(in the rows, 128 means zero)
Named turns come first, each shown by rows before and after it. Which turns, in which order, take the first row of each pair that follows to the second? Write the first one first, as in the answered first pair.
R (before => after):
[134 121 128 125 125 136 154 125 136 128 114 133 110 137 131 145] => [125 121 130 125 120 144 153 122 127 127 121 128 109 129 136 137]
[ 94 132 129 125 127 118 107 125 114 124 144 123 149 125 137 118] => [103 132 113 128 133 103 109 126 127 119 139 125 154 136 124 120]
[162 138 163 127 160 123 103 166 204 106  61 193 179 150 142 145] => [ 93 139 219 118 109 186  98 111  97 135 119 144 142 104 207 113]
[155  98 111 131 139  88 167 126 126 142 114 134  91 122 135 160] => [153  99 140 127 138 107 170 125 128 146 102 145  98 114 148 162]
C (before => after):
[149 117 115 109 103 118 121 149 146  99 136 154 132 130  92 120] => [142 122 122 113 103  86 109 145 127  98 152 142 144 114 114 117]
[144 140 145 135 131  98 155 126  96 150 110 124 140  95 162 150] => [157 141 116 124 123 154 174 130 136 138  84 141 126 128 116 150]
[146 134 134 121 132 102 117 127 145 137 135 143 120 116 146 142] => [151 134 120 117 124 127 131 131 160 133 120 151 115 129 127 141]
D (before => after):
[162 129  73 108 192 101 163 153 163 113 107 166  89 139 100 164] => [158 129  60 108 185 102 169 149 156 114 114 156  83 140  90 161]
[112 118 110 143 132  99 122 131 114 132 105  99 133 107 139 136] => [111 116 112 143 132  98 120 131 115 130 104 104 139 110 140 136]
[151 117  89 140 143  70 144 133 137 122 122 132 108 137 103 151] => [147 122  89 137 140  67 143 138 139 119 126 132 111 137 101 148]

(2 to 3 turns a pair)
[112 125 129 127 115 109  99 123 102 132 154 105 135 119 144 110] => [120 127 172 130 121 129 103 128 125 134 128 129 155 121 159 117]  R R R
[102 117 123 108 143 151 171 124 113 107 160 134 114 123 119 103] => [108 116 149 107 145 163 174 129 121 108 140 153 127 120 129 108]  R R R
[ 82 154 136  96  79 160 110  95 118 127 162 109 150 117 150 102] => [100 158  81 100  94 106  99 111 135 113 178 100 157 136 118  92]  D R
[126 147 143 127 121 126 105 139 146 119 130 134 156 135 121 105] => [114 150 132 124 112 121 102 134 130 117 146 122 147 131 122  97]  R R
[150  83 145 144 129 154 153 141 145 118  94 123 126 114 110 119] => [138  85 117 145 119 159 155 131 122 118 116 107 108 113 102 110]  D R R
[111 131 165 133 118 131 116 119 109 139 130 122 133 115 155 125] => [132 129 160 136 138 118 120 137 151 135 104 143 143 128 140 132]  R R R
[132 123 146 132 115 116  97 123 135 101 167  93 160 118  99  94] => [141 127 177 134 123 126 102 130 156  97 142 117 172 117 108 100]  R R
[109 121 129 122 112 158 141 128 123 126 122 147 107 137 121 103] => [127 124 101 129 133  93 130 138 134 119 131 145 124 137 110 105]  R C R
[130 143 111 132 132  78  86 119 101 124 146 107 156 131 125 110] => [114 142 150 126 122 108  90 110  90 132 140 110 161 119 150 111]  R R R
[185 109 148 122 171 131 151 149 176 117  84 165 161 131  94 152] => [113 111 117 116 114 148 137  94  53 128 180  82 108  99 115 111]  R R
[109 149 200 128 150  65  76 139 100 148 154 130 198  82 198 121] => [139 148 182 136 173  37  79 164 146 135 129 153 214 105 168 134]  R R R
[117 117 114 125  92 191 150 106 109 132 134 132  90 153 107 122] => [125 114 142 124 102 202 153 113 132 135 112 151 105 157 115 131]  R R R
[126 137 119 135 138  62  98 123 110 120 160 106 152 111 142 111] => [149 132 162 129 138 151 134 140 177 122  86 161 160 135 131 134]  R R C
[141 145 139 144 135 104 115 132 158 126 152 144 162 148 117 129] => [117 143 165 143 123 119 114 111 122 139 166 131 156 128 143 123]  R R D
[108 128 130 111 111 142 110 124 131 131 137 115 157 124 134 100] => [128 127 118 116 126 125 111 136 152 126 125 126 163 140 118 109]  R R
[124 135 158 115 121 195 136  89 115 151 126 136 117 132 128 124] => [154 141  99 126 139 150 132 113 161 130 115 146 124 168  76 129]  D R R
[121 142 182 116 126 149  78 144 142 130 120 139 170 123 152 113] => [126 146  91 118 128  98  74 140 126 113 159 104 151 144 111  98]  R R
[106 108 138 118 118 146 124 116 113 132 137 141 125 113 144 116] => [124 108 148 121 130 137 126 129 146 125 113 160 134 123 133 127]  R R R
[138 155 149 116 147 146  80 150 171 144 109 161 194 156 110  84] => [132 156  88 118 142 111  77 146 155 135 143 131 170 166  84  77]  R R R
[147 102 132 141 131 113 147 132 159 147  82 158 127 113 150 140] => [129 103  73 142 111 103 145 112 113 148 124 118  95 116 132 123]  R D R
[107 123 204 125 146 128 124 133 127 147 103 144 134 109 160 136] => [ 87 126 118 124 125 106 121 110  77 139 160  90  89 118 124 113]  D R D
